Each row has a name. After each piece below comes the name of the row it's from, unless a question asks for something else. Each question is about the rows just above it. Places in a row count from 1.

J_618: [137 129 149 118 101 101  41 162 135 156  92 110  83 156 135 116 170 121
 120 132  93 119 151 115 142 119 181 133  88 143  88 157  75  88 138 105
 110 153  98 121 147  77 140  99 168  91 133  88 192 164 154 112 119  89
 124 115 132 130 123 119 142]
J_886: [125 152  87 154 202 128 154  58 190 133 100 119 127 142  71 121  74 126
 106 190 103 117 147 131 146 108 178 120 116 128 143 103 137  97 114  89
 154 141 126 105  73 111 144 110 134  79 123 127 101 134 114 166 149 126
 121 140 108 131 109 171  97]
J_242: [100 152  87 154 202 128  87  58 190 133 100 119 127 128  71 106  74 114
 106 114 103 117 114 131 146 108 178 120 116 128 143 103 103  97 114  89
 100 141 126 105  73 111 144 120  68  79  58  75 148 134 114 166 149 126
 121 140 100 131 109 171 114]
Places of [97] in row J_886:
34 61
At which places does J_242 hold [109]?
59
Places of [128] in row J_242:
6 14 30
Places of [100] in row J_242:
1 11 37 57
Places of [88] in row J_618:
29 31 34 48

J_544: [150 101 116 132 113 113 112  91  99 125]
J_235: [ 65 113 215  48 186 167 197 103  90 137]
J_551: [150 101 116 132 113 113 112 130 154 129]
J_573: [ 91 158  95 165 135 132 144 177  68 173]
J_757: [ 99  53 133 104 102 127 140 126  36 143]
J_382: [ 99  53 133 104 102 127 140 126 141 143]
J_373: [112 140 119 114 124 113 114 114 115 113]
J_794: [ 75 131 162  80 155 128 145  79  83 105]
J_415: [111 106 129 129 176 152 159  96 129 129]
At which places does J_415 hold [129]?
3 4 9 10
The one value in J_757 and J_373:
[140]
Every place of [113] in J_551:
5 6

J_147: [ 85 105 112 121  63 137  73 171 149 145  97  67  93  91 125 140 162 190
 111 173 126 150 122  54 121  77 136  93 139]
J_820: [ 68 100  87  97  53 137  52 149 173 155  77  78  55  57 115 120 179 198
 102 182 121 144 151  42 114  60  80  52 124]
J_277: [150 162 121 105 190 111 121 139 171 136 122 149 140  73 137  77 125  93
  93 173  84 126  91 112  67  97 145  63  54]
J_315: [ 85 126 139 147  87 174 131 103 134 180  82  83 117  84 137 128 106 123
  78 146 180 156 142 121  89  67  77  97 133]
J_807: [ 68 100  87  97  53 137  52 149 173 155  77  78  55  57 115 120 179 198
 102 182 137 144 151  42 114  60 107 114 102]
J_834: [ 85 105 112 121  63 137  73 171 149 145  97  67  93  91 125 140 162 190
 111 173 126 150 122  54 121 122 121 122 121]
J_925: [128 116 150 148 112 164 153 142 103 142 128 106 150 109 142 145 101 101
 136  95 142 132 104 116  97 107 119 134 132]
J_119: [ 60 149 102 182 107  52 102 144 198  57  55  53 114  42 137  78 179  96
 155 115  68 114 137 120 100  77  87 173 151]
Which row holds [ 60 149 102 182 107  52 102 144 198  57  55  53 114  42 137  78 179  96
 155 115  68 114 137 120 100  77  87 173 151]?
J_119
[139  93 136  77 121  54 122 150 126 173 111 190 162 140 125  91  93  67
  97 145 149 171  73 137  63 121 112 105  85] is which row reordered?
J_147
Put [ 42  52  53  55  57  60  68  77  78  87  97 100 102 102 107 114 114 115
 120 137 137 144 149 151 155 173 179 182 198] back in order: which row is it?
J_807
At which places does J_834 hold [121]?
4 25 27 29

J_989: [103 181 148 104 151 145 175 120 113 126 111 155]
J_399: [170 128 190  99 190 190 135 135 125 117 136 124]
J_529: [128 127 122 128 114 113  77 128 136 124 151 117]
J_532: [123 114 113 117 128  77 128  70 113 136  77  77]
J_750: [125 188 128 189 119 108 155 177 150 135 107 129]
J_576: [115  57 108 155 110 145 103 120 116 128 140  99]
J_417: [131 159 187 100 154 139 161 120  99 117 128 146]
J_944: [128 119 122 128 114 113  76 122  84 125 130  94]
Which row holds these entries in another order? [124 117 113 122 127 128 114  77 128 128 151 136]
J_529
Which value is in both J_532 and J_576?
[128]
At which places does J_532 hold [77]?
6 11 12
Which value is in both J_750 and J_417?
[128]
Shared by J_529 and J_750:
[128]
Every place of [190] in J_399:
3 5 6

J_717: [134 120 142 139 121 130 111 123 145 139 142 129 124 130 126 147 128 131
 143 123 123 137 127 107 131 148 126 125 106 135 125 148 116 134 125 135
 115 136 138 130 122 110 140]
J_145: [122 123 129 134 123 142 123 142 145 137 131 134 128 147 135 121 129 139
 111 130 139 125 110 140 124 148 135 126 130 116 148 138 120 136 115 107
 106 125 126 126 125 143 127]
J_699: [123 106 138 136 148 139 111 142 116 110 122 115 125 123 142 140 134 143
 147 126 137 131 128 121 125 129 134 124 130 125 130 125 138 135 107 120
 145 131 148 123 126 135 127]
Put [135 126 110 128 121 124 148 134 139 145 125 130 140 116 139 147 148 127
 143 120 129 142 126 126 130 123 123 134 125 122 107 106 115 129 136 142
 125 131 137 111 138 123 135] back in order: which row is it?
J_145
[139 121 130 111 123 145 139 142 129 124 130 126 147 128 131 143 123 123
 137 127 107 131 148 126 125 106 135 125 148 116 134 125 135 115 136 138
 130 122 110 140 134 120 142] is which row reordered?
J_717
Which row holds these entries in another order? [106 107 110 111 115 116 120 121 122 123 123 123 124 125 125 125 126 126
 126 127 128 129 129 130 130 131 134 134 135 135 136 137 138 139 139 140
 142 142 143 145 147 148 148]
J_145
[122 123 129 134 123 142 123 142 145 137 131 134 128 147 135 121 129 139
 111 130 139 125 110 140 124 148 135 126 130 116 148 138 120 136 115 107
 106 125 126 126 125 143 127]
J_145

J_669: [150 202  95 162]
J_482: [151 202 151 151]
J_255: [162 202 162 162]
J_948: [151 152 151  95]
J_780: [135 120 152  95]
J_281: [135 150 151  95]
J_131: [134 151  95 187]
Places of [162] in row J_255:
1 3 4
Put [151 151 202 151] back in order: which row is it?
J_482
Put [ 95 151 152 151] back in order: which row is it?
J_948
Shared by J_131 and J_780:
[95]
Which row holds these entries in another order? [ 95 151 150 135]
J_281
At which places does J_482 hold [151]?
1 3 4

J_789: [119  87 166 129 115 149 131 137 115 102 133 136 176 124 146 143 184 116
 125 100 137 122 107 113 103 165 131 161 148 112]
J_403: [138 157 115 158 143 137 144 138 154 159 155 120  89  93 114 132 102  97
 133 111 136 143 120 132 171 106 144 101 103 107]
J_562: [143 103 147 118 123 146 141 135 160 125 132 134 167 132 142 140 170 118
 121 124 133  96  85 123 110 152 142 163 145 104]
J_783: [104 141 142 114 131 143 149 142 159 140 134 137 130 129 125 141 127 124
 117 128 114 101  93 121 156 129 138 165 166  93]
J_251: [140  99 150 121 121 147 141 133 156 122 133 134 168 128 143 143 172 117
 122 120 131 100  84 122 109 157 138 164 146 104]
J_180: [182  86 100 117 105 115 117 138 146 154 109 153 117 120 134  99 158 128
 108 105 131 150 119  89  90 147 137 103 107 144]
J_619: [117 149 126 117 123 116 120 128 121  98 104 116  97 134 106 108  97 124
 134 152 112 128 138 147 141  95 117 122 103 159]
J_897: [109 179 122 126 124 130 133 124 119 119 118 115 103 120  98 121  88 121
 146 147 118 136 140 153 156 104 118 122 116 153]
J_763: [133 165 111 153 140 132 146 136 157 153 157 117  83  92 113 125 100 101
 136 108 134 149 126 141 168 102 144  98  97 104]
J_142: [107 194 116 121 122 126 135 121 120 123 122 116 103 110  97 125  92 114
 145 135 123 141 148 152 158 107 123 112 119 149]
J_683: [117 182 103 137 128 120 144 119 146 131 150 109  86  99 108 117  90 105
 138 115 117 154 147 153 158 107 134  89 104 100]
Put [ 86  89  90  99 100 103 104 105 107 108 109 115 117 117 117 119 120 128
 131 134 137 138 144 146 147 150 153 154 158 182] back in order: which row is it?
J_683
[182  86 100 117 105 115 117 138 146 154 109 153 117 120 134  99 158 128
 108 105 131 150 119  89  90 147 137 103 107 144]
J_180

J_652: [212 211  60  97 167]
J_953: [118 179 197  59 128]
J_207: [180 197 118 180  59]
Places of [97] in row J_652:
4
At which places does J_953 hold [118]?
1
Put [ 59 118 197 180 180] back in order: which row is it?
J_207
Every place of [59] in J_207:
5
Every place of [211] in J_652:
2
Which row holds these entries in another order? [128  59 197 179 118]
J_953

J_444: [125 108 103 115 126 111 108 142 103 141]
J_83: [ 80 105 108 115  57  96 113  60 150 106]
J_577: [114 108 103 115 126 111 108 142 103 141]
J_20: [109 107 128 115 117 126  89 123 122  89]
J_593: [128  88 128 115 117 116  89 123 115 115]
J_553: [106 113  96 105 115 150  60  80 109  57]
J_209: [ 98  99 116  37  88 131 108 132  88 115]
Every place of [115] in J_593:
4 9 10
Put [ 57 109  80  60 150 115 105  96 113 106] back in order: which row is it?
J_553
Every place of [89] in J_20:
7 10

J_878: [ 70  86 118 111]
J_731: [ 59  84 139 113]
J_491: [125 113 105 127]
J_514: [169  84 140 144]
J_638: [81 85 85 85]
J_841: [ 70  70 112  70]
J_5: [112 112 112 112]
J_646: [180 192  91 139]
Places of [70] in row J_841:
1 2 4
At which places does J_5 hold [112]?
1 2 3 4
The one value in J_878 and J_841:
[70]
At which places does J_646 hold [139]?
4
The one value in J_731 and J_646:
[139]
Every place of [85] in J_638:
2 3 4

J_599: [141 174 157 130 161  75 136  69 178 182  65 163 126 106 156  50 157 148
 143 157 136  94 142 116]
J_923: [122 104 113 127 111 121 136 157 102 100 160 110 129 139 113 167 113 117
 122 113 125 145 122 134]
J_502: [122 104 113 127 122 121 125 157 102 100 160 110 122 139 113 167 122 117
 122 113 125 145 122 134]
Every place of [122] in J_502:
1 5 13 17 19 23
Put [100 102 104 110 113 113 113 117 121 122 122 122 122 122 122 125 125 127
 134 139 145 157 160 167] back in order: which row is it?
J_502

